In the rows, zero is written as 128.
A single turn carries every row of the set below to another of its rows. Some are shown first; where does it send the rows asked next?
K318: [144 147 143 126 139 130 139 111 135 137 184 146 147 106 153 119 117  90
 116]
K228: [149 148 142 127 136 127 141 107 133 135 181 149 152 101 151 117 116  90
 118]
K848: [112 108  82 124 116 133 118  94 151 111 142 131 147 147 141 101 146 128
 134]
K128: [111 108  82 123 118 132 118  93 152 111 144 131 146 149 142 101 145 127
 132]
K283: [145 147 143 127 138 131 138 113 135 139 183 147 147 105 153 120 117  90
 118]
K419: [ 95 138 154 119 139 144  99 100 138 105 138 166 137 101 175 130 143  91
  99]
K822: [107 114  88 118 106 132 117  93 157 108 151 131 146 144 133 103 147 127
 135]
K308: [105 114  88 117 108 131 118  92 158 108 153 130 144 146 134 102 147 126
 131]
K668: [112 108  83 124 117 131 119  92 152 110 143 131 147 148 142 100 146 128
 132]
K227: [106 141 149 121 129 137 104  88 133  99 128 176 151  87 164 127 142  93
 106]
K960: [105 116  88 120 107 134 116  96 156 109 151 130 145 144 134 104 147 127
 135]
K16: [104 115  88 119 108 135 116  96 157 110 151 129 143 146 135 105 147 127
 135]
K145: [144 135 154 123 153 110 110  89 118 128 142 157 138 126 162 140 155  87
  95]
K553: [105 140 149 118 130 131 109  81 134  95 133 176 151  90 164 122 142  92
  97]
K705: [142 136 154 125 153 115 108  94 118 131 141 157 135 127 164 145 155  87
  99]
K897: [ 99 135 153 115 139 134 107  85 139  97 141 169 140 101 172 122 141  90
  85]
K242: [145 140 152 128 149 119 106  97 115 133 135 160 140 120 160 148 156  89
 110]
K354: [104 114  88 118 109 134 116  96 158 110 153 128 143 147 136 105 147 126
 133]
K956: [106 115  87 117 107 132 119  92 157 108 152 130 145 145 133 102 147 126
 132]
K310: [148 147 142 126 136 125 142 106 134 136 183 149 150 102 151 116 116  89
 116]
K644: [111 108  83 124 118 134 117  95 151 112 143 130 146 149 143 101 146 128
 133]
K816: [ 97 141 152 121 135 146  99 101 137 106 133 169 141  95 171 133 144  92
 107]
K409: [143 138 154 126 152 118 107  97 117 132 138 157 137 124 164 146 156  87
 104]
K119: [104 115  89 117 108 133 117  95 158 109 154 129 144 147 135 103 147 126
 131]
K138: [149 138 151 125 148 107 113  84 115 125 137 163 145 118 157 139 155  88
 101]
K56: [107 116  88 119 106 132 116  95 156 110 150 131 146 143 134 104 148 127
 136]
K739: [149 140 151 128 147 115 108  93 114 130 133 163 144 117 157 146 156  90
 111]
K62: [102 142 151 122 131 143 100  96 134 103 129 173 148  90 166 132 143  93
 110]
K277: [102 137 151 115 134 131 109  81 136  95 138 173 147  95 168 119 141  91
  90]
K123: [146 146 143 125 138 128 141 109 136 136 185 147 147 107 153 118 116  89
 114]
K195: [147 136 152 123 150 107 113  85 117 126 140 160 141 122 159 138 155  88
  96]
K821: [146 148 142 128 136 130 138 111 134 139 181 147 149 103 151 120 117  90
 121]
K433: [111 108  83 124 116 132 119  92 151 111 143 131 147 147 141 100 145 128
 132]
K17: [111 108  83 125 116 134 117  94 151 112 143 130 146 149 142 102 147 128
 134]
K96: [149 149 142 127 135 128 139 109 133 136 181 149 151 101 151 119 117  90
 121]
K471: [111 108  82 124 116 134 117  95 151 111 143 131 147 148 142 102 146 129
 134]
K646: [149 139 151 127 145 111 111  86 114 127 133 163 147 116 157 142 155  89
 107]
K731: [ 95 136 154 116 142 140 103  94 139 101 141 166 136 104 174 126 142  90
  90]
K546: [110 107  83 124 117 134 117  94 151 112 143 130 145 149 143 102 146 127
 132]
K52: [147 146 142 125 137 126 142 107 135 135 185 148 149 104 152 116 116  90
 114]

K821 -> K96
K471 -> K848
Where do these go?
K195 -> K145
K354 -> K16
K227 -> K553

A single turn carries every row of the set below to another of its rows. Some are shown first; where does it send the rows asked next?
K980: [119 125 125 100 165 105 140 152  99 161 158 110 135 172 149  95 126 134
 129  96 132 111 109 113 115 104  85 158 144  96 135 172 112 130]
K202: [115 143 123 135 139 147 163  95 128 165 129 154 143 127 130 105  89 139
 138 139 122  98 101 111 127 113  86 126 150  93 140 113 117 139]
K204: [123 123  94 130 184 134 116 113 140 125 146 129 136 151 156 110 105 125
 123  86 131 132 121 114 127  98 131 141 131 130 116 116 135 105]
K562: [134 136 127 125 152 147 135 118 119 143 128 130 143 148 150 107 123 126
 108 139 117 106 132 101 116 140 105 131 153  63 165 145 147  93]
K949: [140 112 120 165 126 128 119 122 110 119 135 107 130 135 143 102 104 136
 126 123 123 114  94 106 126 112 130 134 153 146 137 143 131 117]
K447: [122 138 105 133 137 105 131 143 126 139 140 158 171 140 119 124 135 120
 108 127 151 135 113 113 148 110  92 149 118 109 150 121 118 145]
K214: [100 127 108 113 129 109 143 127 135 119 137 103 136 169 143 134 127 135
 143 121 145 105 137 104 130 108  86 161 147 119 161 135  95 140]
K542: [107 127  90 129 170 108 124  95 117 158 133 124 129 154 132 101 127 150
 145 124 112 124 105 121 148  99 113 120 102  89 151 146  90 137]
K696: [ 92 123 115 122 156 102 135 125 134 133 129 117 142 146 171 126 118 113
 126 106  96 118 126 113 148 103  98 156 157  86 127 110 109 109]
K356: [ 96 140 130  96 152 126 106 140 108 122 142 150 155 165 121 134 109 132
  91 113 132 138 109 125 139 121 128 144 154 104 141 158 121 144]
K560: [113 115 128 107 131 147 112 127 161 126 154 152 135 174 132 121 114 143
 131 114 133 107 116  85 123 108 113 131 172 102 170 156 103 128]
K481: [107 112 126 117 169  96 154 134 109 157 164 135 106 122 139 113 127 141
 141 123 113 127 109 115 143 105 113 116 160  98 147 137 147 110]
K297: [100 134 106 122 182 131 119 119 115 163 146 155 122 142 109 109 134 133
 151 132 150 113 101 106 138  94 109 166 132 124 117 140 120 154]
K670: [119 141 126 132 158 130 139 128 150 122 101 152 116 173 152 116 123 109
  90 155 154 126  90 115 105 123  95 134 160 110 138 133 120 133]
K434: [ 98 123 120 134 177 154 128 106 119 167 123 127 142 134 168  81 115 153
 103 122 130  96 103 105 139 127 112 148 128  98 148 155 126 129]
K858: [118 126  85 172 144 149 140 114 129 167 126 157 112 172 141 121 112 142
 108 122 157 100 115 120 129 121 122 164 162  98 130 152 124 120]
K819: [131 126 139 133 146 150 134 137 116 163 128 132 125 154 113  98 146 127
 128  89 157 119  77 132 131 104 104 105 153 123 132 141  97 138]
K387: [142 115 130 114 142 149 131 142 134 129 116 160 136 169 128 129 137  91
 135 114 118 131 104 125 113 116  97 140 158 113 122 154  76 127]
K412: [ 99 115 117 121 158 120 135 120 113 186 167 135 130 131 151 129 126 121
 142 122 142 132 100 109 143 106 114 157 164  91 134 126 149 116]
K147: [136 148 113 136 172 123 126 116 170 136 164 149 130 182 141  93  97 139
 117 123 131 117 108  90 136 129  94 118 149 120 131 140 135 119]
K684: [119 103 123 115 170 142 144 142 120 143 123 172 115 169 125 112 118 127
 115 133 126 133  77 142 116 125  83 129 128  78 129 119 131 121]
K301: [ 98 140 139 136 161 128 139 131 132 159 125 111 127 133 134 112 108 121
 123 133 142 175  99 136  95 120 104 140 133 113 125 139 123 152]
K260: [137 121 122 108 151 101 153 155 100 144 146 125 148 140 121  92 125 133
 155 101 127 132 123 111 103 115  85 137 142 124 125 149 101 115]
K322: [119 141 110 145 177 114 138 101 142 151 143 113 140 147 119 113 154 158
 118 121 135 107 139 136 118 104 109 110 138 120 121 159 107 140]
K826: [132 127  94 136 158 115 123 116 138 149 130 127 114 174 117 126 149 131
 113 129 150 113 112 127 116  86 150 150 149 109 149 154  92 101]
K988: [126 108  98 108 148 134 131 127 119 146 135 153 144 155 128 116 130 143
 133 143 125 120 118 119 119 132 149 149 143  77 133 124 105  78]
K53: [135 105 123 147 144 120 135 114 119 123 145 148 145 121 128 114 133 129
 100 115  96  95  84 101 136  91  86 138 138 106 138 120 107 123]
K425: [114 160 110 147 138 135 119 101 133 141 147 128 126 156 109 122 103 112
 115 103 129 102 116 124  96 125  90 149 167  77 120 164  95 138]
K396: [111 125 103 148 151  95 134 135 123 130 139 130 133 179 135 127  76 130
 111 140 101 126 101 127 120 128 121 122 164 120 147 169 133 130]
K946: [ 93 133 117 148 128 141 131 120 126 113 122 152 102 141 143 101 116 146
 131 110 138  91  98 151 101 106 120 131 151 109 150 143 101  98]
K513: [126 147 123 123 174 130 139  98 132 140 133 101 163 141 135 113 128 113
 120 152 120 124 126 107 113 126  79 143 154  89 121 175 117 137]
K526: [111 139 156 155 153 144 122 107 148 104 122 144 121 174 150  93 126 126
 124 135 138 123  92 122 112 142  99 121 151  97 136 126 109 121]
K896: [108 122 118 153 144 128 169 141  98 153 141 135 131 146 142  97 125 107
 138 124 136 124  90 102  93 120  71 124 158 104 170 157 131 117]
K961: [112 139 124 120 175 138 144 110 134 151 130 120 112 128 143 140 112 142
  98 122 147 130  92 115 112 109 133 116 155 124 167 121 140 133]
K827: [ 98 125 133 123 146 126 155 115  89 147 147 134  80 160 131 134 129 126
 120 116 116 146  79 122 117 106 131 150 161 104 142 145 101 114]
K264: [105 143 108  97 163 116 117 150 117 162 119 148 125 157 135 107 103 113
 123 104 111 126  89  89 110 115 122 157 127  69 136 163 119 117]
K220: [107 145 103 128 140 126  90 119 101 123 141 133 134 150 116 103 121 127
 163 129 131 138 120 119 113 129 100 154 135  69 151 137 102 105]
K875: [120 171 112 153 150 126 130 128 120 133 105 118 106 164 149 130 116 124
 143 106 120 136 112 130 129 121  86 132 138 108 142 184 119 129]
K868: [101 130 112 137 168 127 150  72 140 146 148 135 126 142 129 139 107 135
 114 114 150 122  84 118  92 111 111 125 141 111 135 101 124 130]
K133: [142 112 121 139 147 144 133 150 136 138 120 141 134 195 145 117 124 121
 152 101 119 135 111 131 112 111 112 128 133  99 162 166  85 131]

K214 -> K560
K264 -> K875
K949 -> K53
Where do these go?
K562 -> K322
K684 -> K301
K260 -> K387
K542 -> K220
K133 -> K526

A single turn carries every row of the set below to another of its rows. Some are shown first; where does it send the rows asked next?
K669: [105 130 133 164 144 138 104 117 118 142 140 128 132 147]
K253: [148 123 131 118 109 121 134 137 131  88 132 110  95 135]
K153: [130 122 147 135 121 128 131  89 150 116 136 147 119 105]
K473: [118 154 115 154 107 103 109 140 125 125 148 138 118 151]
K36: [118 131 134 129 152 110 127 132 148 149 112 133 135 159]
K317: [120 149 140 134 138 100 133 124 141 140 114 138 131 161]
K600: [123 142 137 149 120 132 104 143 144 149 140 128 130 173]
K213: [129 106 132 104  99 133 108 134 142 116 141  98 103 153]
K794: [102 147 130 166 112 133 128 119 122 149 141 126 129 143]
K325: [158 122 131 130 118 145 126 122 125 117 162 105 100 108]
K19: [113 145 142 138 143 157 101 119 120 139 146 116 131 150]
K27: [127 110 132 105 115 113 106 114 119 108 133  89 110 132]
K855: [121 116 133 112 117  95 138  97 116 110 123 113 116 135]
K849: [140 156 136 116 128 120 113 104 138 159 137 151 120 136]
K306: [136 150 111 144 148 125 141 103 149 149 114 134 108 135]
K958: [120 134 115 145 161 133 110 125 143 150 117 116 119 108]
K828: [130 129 131 107 116 139 138  85 145 113 143 126 126 108]
K30: [128 118 121  97 108 123 115 111 135 108 137 134 141 105]
K735: [130 121 171 146 126 139 124 139 131 110 145 112 122 116]
K835: [123 156 102 156  96 133 128 140 127 134 147 119 128 136]
K815: [140 129 148 114 105 121 144 100 123 119 119 103  95 129]
K435: [131  99 145 115 138 144 118 113 133 118 158 136 126 112]
K492: [116 105 142 100 114 126 111 138 141 123 120 127 148 124]
K845: [156 117 123 126 107 144 123 137 130 118 168 122 108 112]
K843: [121 131 117 147 130 140 111 119 128 170 133 117  98 111]
K462: [141 142 108 125 139 129 122 135 140 138 127  95 132 169]
K659: [128 150 104 150 121 120 125 140 136 129 100 144 102 133]
K808: [129  95 127 135 110 127 116 143 150 107 131 101 110 158]
K251: [126  95 127 107 108 148 128 132 141 131 148 130 147 135]
K256: [113 132 105 150 120 135 131 138 140 161 106 126 104 129]
K463: [137  98 112 132 124 114 150 135 134 115 143 140  96 121]
K93: [136 151  93 119 123 128 131 129 134 130 116 146  91 142]

K153 -> K19
K958 -> K251
K843 -> K492
Where do these go?
K600 -> K253
K845 -> K317
K828 -> K669
K256 -> K30
K462 -> K463

